In the data rows, the value 128 means zero.
Some points:
[125 145 152 162 181  95 116  97 183 190 129 178 103 158 143 137 134 160 171 113 135 121 163 140 104 132 123 141  75  98  81 108]
[117  91 166 159 109 143 178 128  84 109 117 131 112 119 125 150 144 123 114 103 168 152 157 110 162 135 214 139 165  79 130 106]
[ 81 107 144 169 156 137 113 111  40 195 100  87  99 137 134 160 114  63 125 106 171 147 159 173 171 105 159 121 158  78 123 108]
[ 70 108 139 148 141  84  62 143 151  86 150 162 123 178 160 140 100  74 133 129 118 125 136 133  87 173 132 113 133 121 157 194]
[154 133  67  71 121  61 120 149 124 116 128 195 134  89  95 142 101 138 137  64 136 133 161 208 118 154 148 136  81 171  78 170]
[117 101  70 126 149  85 168 135 112  91 133 120 118 149 116 163 125  89  71  95 113 123 126 123 117 113 154  73 102  81 121 136]
[152  98 113 128 112 150 158 172 122  83 118 104 159 108 143 136 124 134 146 107 127 127 146 134 101 158 152 144 188 143 121 178]
[195 138 132 135 187 121 105  74  95 150 113  90 117 125 208 153 112 115 136  90 125  77 128 135 150 127 151 162 107 147 141 108]
[109 119 100 107  82 129 159  92 109 133 110 173 124 183 148 146 178 149  80 173 140 128 100 141 139  87 135  88 143 169 130  95]
[150 113 122 113 113 105 135 163 126 135 118 190 165 130  98 151 105 182 151 131 114 164 149 146 193  98 123 165 114 138 124 126]
[ 64  46  87 199 166 178 160 150 115  88 162 124  99 123 123 125 125 108 111 159 131 106 105  68 101 181 103 151 194 120 165  67]
[ 92 155 121 136 122 168 138  88 159  79 138 121 100 158  88 144 149 140 144 205 123 147 153 147 109 122 133 174 162  98 152 183]
[118 133 146 142  39 114 149 146  99  91 123  66 159 154 147  93  78 165 134 147 143 125 133 141  72 145  96 144 130 143 148  94]
[ 91 100 136 129 138 140 117 196 176 123  91 168 164 139 151 152 145 126 132 118 156  83 146 101  80  83  73 157 133 131 102 148]
[108  94 131 174  70 174 149 129 183  76 124 109  84 161 152 153 111 126 127 105 143 108 155  64 142 174 129 103 148 153 141 128]
[123 135 103 131  95 136 123 103 143 160  99 123 157 156 125 139 149 224 143 139  96 172 150 114 154 218 124 109 125 147 146 141]
[114 160  93  67 110  63 176  82 153 206 186 145 133 172 126 114 105 103 161  94  98 102 195 124 142 108 121 167 100 147 146 137]
[ 96 224 143 180  77 159 125 192  70 100 139 137  85 168 181 155 153  97 162 170 117 119  84 105 127 133 151  97 111 116 151 121]
[164 116 107 170 148 201 117 113  84 154 143 106 143  79 191 175 141  92 100 144 183  91 204 138 170  57 133 114 119  71 198  84]
[159  88 145 136 108 133 136 111 133 178 104 115 134 144 130 144  70  97 133 114  88 168 116 131 117 124 130 177 140 102  70 155]
[101 145 135 127 115 177 121 139 190 144 152 174 155 129 128 102  76 200 122 133 129  93 118 106 107 124 133 118  80 137 121 151]
[119  84 116 110 132 144 148 114 144 118 137 148 113 182 151 109 108 161 151 129 186 116 124 124 132 117 121  90 137 177 133 129]
[122  98 115 159 192 136  56 102  52 153  79 169  60 163 115 198 182  88  81  65 144 184 161 147 146  62 146 144 152 108 119 102]
[119 136 104 137 151 188 141 114 114 122 115  86 137 171  99 128  86 144 177 118 131 100  72  87  98 179 100  98 196 148 187 144]
[156  93 178 139 152  71 153 141 145 157  94 160  89 117 137 139 159 114 204  65 138 128 138 123 127 113 103 124 107 138 104  80]
[122 108 167 149  67 153 137 125 149  62 142 113 151 110 170  22  88 116  83 170 106 148  98 125 181 121 129 126 134 161 138 167]
[142  70  97  68 164  84 144  79 106 192 118 156 130  82 195  90 154 126  70 118 171 165 158 127 118 176 230 117  80 120 163  53]
[115 161 147 142 133 159 118  82 103  91 147 111  85 131 100 155 115 118 133  75 129 139 158 100 115 120 145 114 119 146  60 117]
[ 60 117 171 158 141 148 144  87 102  91 122  84 134 142 168  51 107 219  70  86 119 106 107 102 158 145 122 108 152  99 118 157]
[110 117 156 125 141 194  99 124  79 110 164 120  67 138  84 120 155  65 165  89 175 157 133 118 163 153  86 171 159 143  68 168]
[162 137 152  44 164 112 101  72 131 169 152 192 146  97 202 135 159 119 145 127 102 127 197 144 113 128 137 135 118 164 108  88]
[ 94 122 137 106 119 122 139 115 148 164 138  99 186 130  78  96 156 138 132 168 131 123 136  74 156 174 114 130 124 141 198 112]
[113 119 113 116 112 125 193 137 124 160 140 159 190 139 161 160 185 147 127 123 138 118 130 116 101 153 119 182 140 148 106 162]
[173 148 102 128 145 106 137 138 126 123 146 100 155 106 181  87 171  79 155 144 120 100 107 154 112 137 145  85 135 158 123 124]
[134 109 150 141 145 129 163 154 202 120 141 139 152 108 137 190 135 151 114 126 129 106  61  91 103 120 150 116  92 121 100 121]
[112 108 114 172 127 102 124 157 133 136 129 115 110  85 101 117 146  97 173  76 108 125 134 186 101  79 168 182 144 139 158 142]
[146 114 155 189 134 121  85 121 102  94 126 152 117 134 118 109 140  88 159 117 191 127  94 154 170  75  86 172 127  65  80 154]
[149  68 109 144 140 108 110  72  94 146 113 148 159 132 107 122 107 106 150 108  91  97 115 108 123  85  79 123  91  97  90  86]
[158 115 167  83 113 145 153 127 114 151  89  82 166 139 109 146 124 120 113 140 108 127 184 137  95 124 128  94 107  94 126 122]
[ 88 134 104 151 136 177  92 133 195  88 167  83  68 159 124 114 122 138 113  94 188 144  67 118 124 150  77 124 173  72 106 154]
[111 137  96 145 147 172 156 108 125 126 169 100  71 132 194 160 134 119  87 135 178 116 107 130 153 108 117 171 148 162 118 106]
[139 119 120 117 124  75 194 176 143 137 138 150 128 123  96  99 128 134 133 145  80  65  98 156 101 185 141  88 110 190  84 100]
[109 173 125 140 118 106 114 137 147  89 128 146 196 156 154 107 103 149 112 158  87  97 108 212 135 150 141 152 103 167 150 124]
[156 132 156 172 117 105 129 150 146  96 115  93 177 115 111 165 161 127 126 131 179 142  93 116 128 121  98 106 129 167 191 149]
[101 167  98  76 129 112 163 119 116 159 130  60 128  54 172 135  48 166 101 149 158 150 123  80 135 126 160 112 117 160 130 110]
[127 166 120 169 118 171 141 170 114  84 115 155  84 103  91 123 175 114 138  85 151  99 105  79 157 114 108 193 178  79 159 152]
[166 157 142  92 136 123 153  46 132 156 111  94 125 135  75 127 106  71 124 135 104 157  35 111 145 125 134  64 106 160 160 139]
[155 147 114 158  68  51 114 144 157 160 103  93 142 109 160  84 176 177 182 154 125  98  96 112 112  89 122 135 114  99 135 115]
[162 116  97 150 156 104  52 159 138 123 146 161 100 114  67  87 143 126 122 118  97 163 218 110 104  81 153 194  74 114 131 157]
[ 85  91 135 149 144  87  76 145 133 126 149 118  48 170  85 163 115 100 106  95 148 102 117 149 172 144 131 108 160  67  95 157]
[187 138 140 122 124 124 189 160 124 166 119 110 165 112 108 110 128 165 110 165  68 145 144 154  79 172 145 179  67 150 138 128]
[117 130  95 178  98 145  98 124 126 159 123 126 171 105 103 122 123 104 102 166 152 138 206 104 121 156 110 145 132 127  88  52]
[178 154 123 108  91 141 145 179 169 126 206 129 126 126  95  63 138 101 170 124 132 165 160 174 127  90 123 137 172  83 146 108]
[138 172 162 159  93  89 157  92 188 129 128 139 147 115 110 122 110 125 121 142 116 135  60  94 110 115  58 134 131 126 123 146]
[182 142 100 113 152  90 160 156 160 119 118 115 159 160 107  71 162 174 104 100  90 114 136 136  71  79 146 153 140 124 108 133]
[124 139 145 204 152 174 129 138 149 137  83 190 171 112 129 151 118  89  88  83  90  92 115 118 143 115 145  61 205 176 113 154]
[126  94 118 111 156  96 137 193 159 160 129 162  87 158 103  54 140  90 122 131 133 149 199 126 147 100 113 107 101 148  90 196]
[195  89 146  73 133 125  61 148 125 155 104 123 131  64  79 150 156 121  99 121 148 163  88 188 160 103 120 179  56 152 112 107]
[128 143 121 129 152 166 173 172 108 134 119 110 104  99 109 122 143 158 197 157  70 159 158 100 182  67 118 126 129 135  86  93]
[140 158 115  97 143 172 149 150 100 138  86 172  92 163 138  97 142 128  89 111 164 176  91 119  66 145  95 131 186 134 132 105]
[166 163 137  79 132 115  55 110 159 162 147 136 147 163 126 180 160 161 155 139 118 129 144  81 145  94 151 130 105 172  98  78]
[128 114 147 136 188  99 100 102  70  87 149 161 107 121  94 123 165 109 118 160 143 230 170  98 115 142 118 102 134 179  86 184]
[129 137 122 148  83 122 151  95  92  94 155 130 156 117 111 137  97 118 140  92 149  98 136 144  91 173 135 117 129 113 118 152]
[153 113 116 144 127 147  94 147  84 116 122 111 146 135  65  99 115 141 111 128 148 131 133  60 183 129 127 196 154  45 110 208]
[ 92 123 184 123 183  74 128 159 142  84 154  88 140 179 128 182 114 105 155  98 102 109 122 140 173 132 114 191 167 106  96 157]
[125 107 158 121 172 112 148 123 152 134 117 144  78 166 107 146  79  98 145 136 101 187 147  80 162 113 164 163  63 139 129 166]
[ 95 120 146 172 186 135 110 113  91  77 132 146 158 184 172 161 199 100 153  99 109 142  89 102 135 115 110  70 153  80 151 102]
[ 73 148 146 103 144 148 187 161  80  67 111  87 183 113 147 156 120  87  95 160 144 103 114  99 138 102 117  74 114 108 182 132]
There is one direction along which these points spread out most. Take the direction at right angles to it along which they spread out most. Go by this last direction. How far along it is each point below, from 0 to 99? 50 is the average, and the first point above lies past it. One standard deviation of the points above along it is 16.
[ 91 121 176 180 195 207 100 137 109 154 154 152 127 131 117 184 170 115  82  79 144 170  98 141 117 160 140 140 164 115 102 159] 67
[184 125 167 103 150 166 140 124  82 196 107 138 155  63 131 182 102 180  74 155 118  95 171 167  79  75 138 118 146 141 103 132] 53
[114 151 100 154 134 133  87 188 105  82 145 169 100 100  94  70 125 153 162  71 100 113 152 131 194 192  72 138 164  99 150 120] 52
[131 131 148  85 174 121  87  85  93 147 147 162  95  81  96 168 181 120 118 144  97 114 144 181 133  80 141 151 132 129 130 129] 74
[115  48 154  93 118 116  89 162 134 169 108 158 128 108 109  99 144 115 218  94 148  73  99 120 165 142 141 141  93 123  89 116] 61
[ 52  98 125 172 150 202 145 134 153 135  49 116 137 146 170 158 152 107 109  90 159 119 142 128 144 145 123 143 120  89 141 113] 54
[125 137 131 183 143 130 123 144 129 139 152  82 178 169  99 134 133 140  80  80 142 146 102  46 119 158 169 109 182 164 126 124] 38
[130 100 203  66 154 131 128 113 165 130 132 155  90 165 143 157  88 111 126  70 114 193 141 123 175 120  93 178 161 109 110 108] 69
[154 143 126  72 150  77 158  89 127 128  65 143  91 129  89 137 109 170 132 151 123  59 183 115 138 122 155 117 130 157 126 118] 49
[169 139 130 183 134 120  76 162  70 154 129 164 101  52 149  81 101  97 148 149 165 143  82 138 152 137  94 108 127 120 178 107] 55
[ 46 146 113 127  92 155 112 117 153  86 118 111 142 190 100 108  52 157 170 152 142 164 118 130 178 124 130  97 198  60 132 150] 37
